In the data rows, the value 128 means zero.
Here are some points, one per row:
109 141 123 40 122 127 116 148
103 146 107 189 87 168 93 117
131 136 116 154 117 128 129 139
102 134 54 147 113 120 115 171
142 131 93 217 103 120 128 139
168 98 131 115 151 115 104 135
150 70 135 69 130 123 133 104
129 134 120 147 117 133 125 133
117 176 176 180 119 157 149 153
128 139 129 152 119 140 129 117
125 147 142 149 127 145 135 107
159 118 135 132 134 121 106 141
91 101 119 27 185 131 140 89
126 77 134 45 161 120 135 82
122 159 133 156 104 139 138 170
141 141 131 146 135 143 124 117
116 158 105 191 80 115 129 131
144 65 139 39 175 105 114 115
144 62 157 48 171 112 108 116
97 205 117 166 105 143 137 159
139 101 143 102 114 127 128 105
111 80 147 32 181 120 118 100
156 97 121 128 133 112 116 126
146 68 160 53 117 120 131 83
111 143 118 177 92 133 97 111
146 148 130 166 136 150 118 121
115 132 65 150 114 124 120 170
137 148 129 142 124 142 143 138
126 147 129 159 110 142 128 132
133 123 123 131 119 132 124 126
121 142 86 189 93 114 123 143
143 137 121 151 116 133 121 140
127 144 131 152 122 142 129 116
152 140 172 128 163 122 156 102
146 145 163 141 148 130 146 111
92 118 120 15 178 127 126 99
115 163 130 153 108 143 133 146
170 159 132 187 169 160 105 109
93 112 128 3 190 126 124 95
151 121 136 135 126 125 110 142
122 148 133 161 102 145 130 140
119 146 136 166 100 138 124 132
113 109 139 21 173 124 117 109
150 104 105 126 121 118 125 132
119 141 139 112 147 140 150 113
164 103 132 124 146 114 102 138
149 150 130 168 144 152 118 117
115 153 149 134 133 143 143 79
106 121 143 22 158 131 117 116
119 126 73 163 106 115 115 152
108 150 137 176 103 141 130 134
155 148 134 94 170 145 180 116
101 127 121 24 160 128 123 115
127 62 145 27 185 106 113 105
139 74 128 68 131 115 134 108
140 122 125 129 122 132 127 122
141 60 133 57 167 104 114 106
143 74 148 55 127 117 139 81
132 128 114 143 118 124 124 132
115 126 112 164 106 106 125 144
150 148 131 171 140 152 116 120
142 144 158 105 174 136 160 76
117 90 128 20 180 115 123 99
156 90 142 89 151 119 103 132
61 171 146 231 101 129 129 116
127 145 136 149 123 143 130 119
119 165 142 193 127 88 146 118
118 100 128 15 188 116 119 102
95 107 115 166 102 72 131 151
153 150 131 172 143 153 115 118
125 150 107 186 90 120 127 136
137 82 155 44 173 119 108 111
134 131 123 139 125 131 127 124
122 141 139 157 99 126 117 126
136 142 133 135 139 140 137 107
110 146 126 86 126 136 127 137
127 78 144 51 154 122 137 83
99 125 120 30 165 131 130 110
126 146 141 150 128 145 135 111
146 144 140 182 98 135 153 211
115 190 142 172 126 81 134 137
128 128 157 191 69 104 180 232
114 128 120 162 105 106 124 135
90 147 59 158 101 113 115 164
144 125 120 129 130 133 138 135
122 165 129 162 112 147 133 153
119 167 164 175 114 153 145 149
110 135 84 154 110 122 120 159
133 141 133 163 110 144 132 150
143 152 139 173 99 134 152 218
121 141 127 170 99 110 107 113
134 149 134 83 175 143 167 108
153 148 131 161 153 149 117 107
126 134 124 150 116 134 127 131
106 148 127 47 112 131 115 151
128 148 132 165 106 147 129 146
131 132 123 147 118 125 126 125
116 142 128 171 108 126 130 132
136 91 138 57 164 118 145 89
134 108 95 151 112 117 119 139
146 119 121 126 127 127 115 139
133 150 132 161 113 148 132 156
131 150 131 159 114 147 131 151
142 71 144 62 120 126 123 88
110 77 131 40 157 120 132 85
109 145 126 65 113 131 119 151
123 153 135 152 102 138 137 166
92 110 116 170 101 80 132 149
131 137 159 184 70 102 183 255
125 141 105 175 96 122 122 140
118 134 138 79 169 137 156 95
114 134 85 156 108 125 122 160
93 177 85 184 56 96 124 130
136 131 152 89 172 136 158 75
103 150 138 182 100 140 129 134
146 120 126 97 152 127 135 122
116 129 63 153 111 119 116 165
112 143 132 173 104 132 131 138
116 159 131 161 105 144 132 144
141 64 136 56 130 120 133 83
145 118 120 140 124 129 120 132
125 132 126 150 113 118 120 121
87 119 127 179 119 154 106 142
153 91 126 103 141 118 114 123
136 132 127 139 129 139 127 118
157 110 107 156 125 117 117 135
120 158 152 170 110 150 138 146
128 145 137 152 125 145 131 116
108 137 126 172 100 124 132 140
122 148 135 162 102 142 131 138
112 151 138 176 103 142 129 134
110 137 127 67 170 138 147 104
122 136 131 145 116 139 124 136
147 145 165 122 165 131 155 91
152 60 131 62 173 102 114 116
176 149 129 188 136 167 132 210
148 120 103 189 111 123 122 136
119 61 136 22 185 102 115 98
120 138 140 163 94 76 101 102
141 117 137 114 131 129 133 104
158 115 98 171 108 120 104 151
147 107 118 113 127 125 134 124
136 127 122 136 123 130 126 121
159 87 134 99 152 111 108 130
141 140 138 91 169 139 161 100
There is one direction along which these points spread out most. How many in every 100 of the points above lie lower along it than each point below? Answers are rounded to whole numbers. More than half of the points above lie lower than the first one.
134 149 134 83 175 143 167 108 -> 77
119 146 136 166 100 138 124 132 -> 23
122 159 133 156 104 139 138 170 -> 17
146 145 163 141 148 130 146 111 -> 60
146 119 121 126 127 127 115 139 -> 63
109 141 123 40 122 127 116 148 -> 79
112 143 132 173 104 132 131 138 -> 19
125 150 107 186 90 120 127 136 -> 8
115 126 112 164 106 106 125 144 -> 34
127 145 136 149 123 143 130 119 -> 50
115 132 65 150 114 124 120 170 -> 33
131 150 131 159 114 147 131 151 -> 30
131 136 116 154 117 128 129 139 -> 41
139 74 128 68 131 115 134 108 -> 81
115 163 130 153 108 143 133 146 -> 28
127 144 131 152 122 142 129 116 -> 44
164 103 132 124 146 114 102 138 -> 66
91 101 119 27 185 131 140 89 -> 95
150 148 131 171 140 152 116 120 -> 39
101 127 121 24 160 128 123 115 -> 87
116 159 131 161 105 144 132 144 -> 20
119 165 142 193 127 88 146 118 -> 11
141 60 133 57 167 104 114 106 -> 90
156 97 121 128 133 112 116 126 -> 65
128 148 132 165 106 147 129 146 -> 21
143 137 121 151 116 133 121 140 -> 43
152 140 172 128 163 122 156 102 -> 68
119 126 73 163 106 115 115 152 -> 26
93 177 85 184 56 96 124 130 -> 2
134 108 95 151 112 117 119 139 -> 48
119 167 164 175 114 153 145 149 -> 10
103 146 107 189 87 168 93 117 -> 8
176 149 129 188 136 167 132 210 -> 6
118 134 138 79 169 137 156 95 -> 79
126 147 129 159 110 142 128 132 -> 35
112 151 138 176 103 142 129 134 -> 12
121 141 127 170 99 110 107 113 -> 31
127 62 145 27 185 106 113 105 -> 98
136 131 152 89 172 136 158 75 -> 80
120 138 140 163 94 76 101 102 -> 41
146 144 140 182 98 135 153 211 -> 3
136 132 127 139 129 139 127 118 -> 57
136 91 138 57 164 118 145 89 -> 86
146 120 126 97 152 127 135 122 -> 72
136 142 133 135 139 140 137 107 -> 61
110 77 131 40 157 120 132 85 -> 92
126 77 134 45 161 120 135 82 -> 92
128 128 157 191 69 104 180 232 -> 1
133 123 123 131 119 132 124 126 -> 59
116 142 128 171 108 126 130 132 -> 23
145 118 120 140 124 129 120 132 -> 56
99 125 120 30 165 131 130 110 -> 86
140 122 125 129 122 132 127 122 -> 61
111 143 118 177 92 133 97 111 -> 18
170 159 132 187 169 160 105 109 -> 37
120 158 152 170 110 150 138 146 -> 16
141 117 137 114 131 129 133 104 -> 69
122 148 133 161 102 145 130 140 -> 25
136 127 122 136 123 130 126 121 -> 58
61 171 146 231 101 129 129 116 -> 0
116 158 105 191 80 115 129 131 -> 5
102 134 54 147 113 120 115 171 -> 34
